The rows of R fall into several groups, which share some directions, and each row is roughly a mix of its group's hidden directions.
R (84 x 10):
[[-17  40  20   3  18 -45 -26 -45 -22  -3]
 [  4 -29 -26 -55 -27  45   1  12  18  -6]
 [ -6   9  -8  27   6 -23 -56 -22  51  13]
 [-53  37 -16   0  30  33  19 -19 -16  21]
 [-46  13 -15   6 -19 -22  -1 -63 -20   5]
 [-22  11 -42  16  23 -16  45  35  25  23]
 [  5  -1   9 -11  67  29  19 -25   9 -36]
 [-20 -12   5   2  55   3 -16 -57 -27   5]
 [ 21 -28 -27  12  12 -54  47  15  16  -6]
 [ 18 -16 -10  -8  19  20  20   2  -6 -77]
 [ 21  -9   2 -24 -53  24 -20  -3  10  53]
 [ -9 -31 -31 -30  -8  31   6 -50  25 -28]
 [ 42 -15  26  -5 -43   1 -42  29  19 -18]
 [  6   6  15  40 -50 -45  14  32   3  15]
 [ -5 -39  -6  -9  47  49  11 -37   7   4]
 [-34 -31 -17   5  32   7  -5 -65  -8  -2]
 [  0 -20 -40  14  23 -15  43  42  26 -25]
 [ 39  13 -12  13  26 -43  -6  18  39  37]
 [-51 -25 -28 -28 -13 -14 -32 -20 -31  18]
 [ 26 -43   3 -35   1  30 -21  32  38 -12]
 [ 25  -6  21 -39  15  49 -15 -25   7  41]
 [ -6 -40  -4 -14 -51 -31   2  26  42  -1]
 [  4  21  -9  34  29 -25 -45   7  50   4]
 [ -9  26   4  35 -19  16 -16 -14 -61 -31]
 [-22 -13  -8  57  41 -21  24 -15  -5 -29]
 [ -9  74 -11  -7   2  14  31  -1   1  32]
 [-19  12 -15  -7 -50   9  57  31  -8 -17]
 [ 30   6   0  13   9  18  41   8  38 -56]
 [ -7 -48 -21 -23   8  51   1 -38  12  16]
 [ -4 -26 -22  11  69  15  -8   1  11 -37]
 [-27   6  12  16  73 -13   1 -18 -26 -15]
 [ 36 -35  14 -14  -8  32 -40  31  35  -6]
 [ 40 -18  25 -37  21  46  21   9  -7  28]
 [ 17 -11  -2 -34  42  58 -10   8 -13 -29]
 [ 40 -12  25 -29  24  23  26   7  16  51]
 [  1  20  14   7  63  -4  21 -10   3 -51]
 [ -3  60   4 -14  -3  58 -10  18   7 -13]
 [ 14 -16  24  46  42  22   9 -30   1  39]
 [  8 -31  -6  43   3  21  19 -59  25   8]
 [ -3  70 -12  -2   5  24   9  25  22  32]
 [ 60  19 -11   4  15 -28   2  31  42  -4]
 [-25 -30 -42 -27 -17  12   1 -44  16 -36]
 [-14  21   4  32 -18   6 -44 -58 -23   5]
 [ 18  38  21  39   5 -30  28   6 -11  48]
 [-47 -15 -18 -12 -42 -17  -9 -51  -9 -12]
 [ 18 -68  -1  15  12 -35 -25  13  17 -12]
 [-19 -58   3   1 -20  23  -9  14 -12 -53]
 [-22 -19 -31 -19  26  12  24   4   9 -65]
 [ 15   5  42 -20 -35   1 -21 -49 -38  -1]
 [  4 -33  -3 -43   9 -12  19   0  56  34]
 [-13  35 -13  -5  57 -18  46  -9  -8  20]
 [  0 -18 -16  20  55   6 -40  25  38   9]
 [ 24  -3  32 -16 -14  23  37 -22 -34  48]
 [-21 -22 -29 -31 -14   5   3  67 -14 -13]
 [-16  43  -8  14  46 -22  20 -38  -6  32]
 [ 48  15  20 -22 -20  30   8  49  19  14]
 [-42   3  -9  13 -10 -46 -32 -32 -33  21]
 [ 24  23  43  39  29  -8   2  29 -15  38]
 [-38 -28  -9  42  39 -14  -1 -35 -24  14]
 [-28 -17 -18   6 -39 -56   2  15  38  -9]
 [ 28 -37  18  -7 -12 -41  12 -43 -31 -21]
 [  6   3   6 -29  -5  11  -7  77 -18  23]
 [-36  11 -21   0   2  19 -10 -32 -48 -46]
 [ 21   2   6  31 -13 -22   3  72  14 -20]
 [ 16 -14   8 -16  -2  59 -12  12 -43 -40]
 [-28 -41 -21 -32 -29  -2 -31 -24  33 -20]
 [ -8 -21  32   2 -38 -16 -47 -14  -9  47]
 [-22  -7 -18 -22  -2   3  47  26 -39 -46]
 [ 53   8  26   4  39  37 -11  27   8  23]
 [  4  19  17  18 -40 -32 -27  16 -20  54]
 [-12  17  -9   9  28  25 -54 -54  -2  -8]
 [ 56  19  20 -21 -22  35  14  20  35   2]
 [-27 -27 -19 -23 -35   9  10  13 -28 -56]
 [ 62   0  31 -15 -34  -8 -27  -2   3 -30]
 [-20   9  33 -13 -59  31 -32  -7 -22  12]
 [ 36  38   9   3   9  -3 -41  22  38  36]
 [ 22  50  12  42  47   9  -6   8 -23   9]
 [  6  -4 -10  21  19 -20 -34  34  43  48]
 [ 19  74  -3  -8 -10  -1  21  10  15  34]
 [ 38  35  43   3  42  16   5 -32  14  -2]
 [ 16  -2  24  -2 -59   5 -40  36  19  17]
 [-10  20 -19   3 -49 -42  -7 -34  14 -38]
 [-31 -48 -17   5 -31 -16  47  13 -18 -21]
 [ 66  17   0   1  32 -35 -10  -1  29   1]]
One row of each group comes first, with its name. Which group is each row after those in?
[-28  -6  -1   3 -50 -48  33 -21  -1  27]  <122>
[-33 -58 -26   8  39  29  12  -7 -11   5]  <3>
[  9  16  -5 -12 -57   0  53  25  -7 -26]  <47>

[ 17 -10  17  14 -46   6  20  51 -35 -23]  <122>
[-13 -37 -13 -50 -12  27  25  13 -20 -39]  <122>
[-27 -22   2 -13  20  10 -32 -26 -32  56]  <3>
[ 39  38   1 -21   2   8  37 -16 -13 -51]  <47>
[48 20 45  8 27 30  5  6  9 35]  <3>
[ 33   0   1   0 -64  10   2  39  20  27]  <3>
[-36  17 -27 -22  38   4  36 -21 -36 -25]  <122>
[ 44  15   9  24 -10  11  37  21  40 -37]  <3>
[ 73  13   5  -2  18 -38  -3  -2  23 -12]  <47>
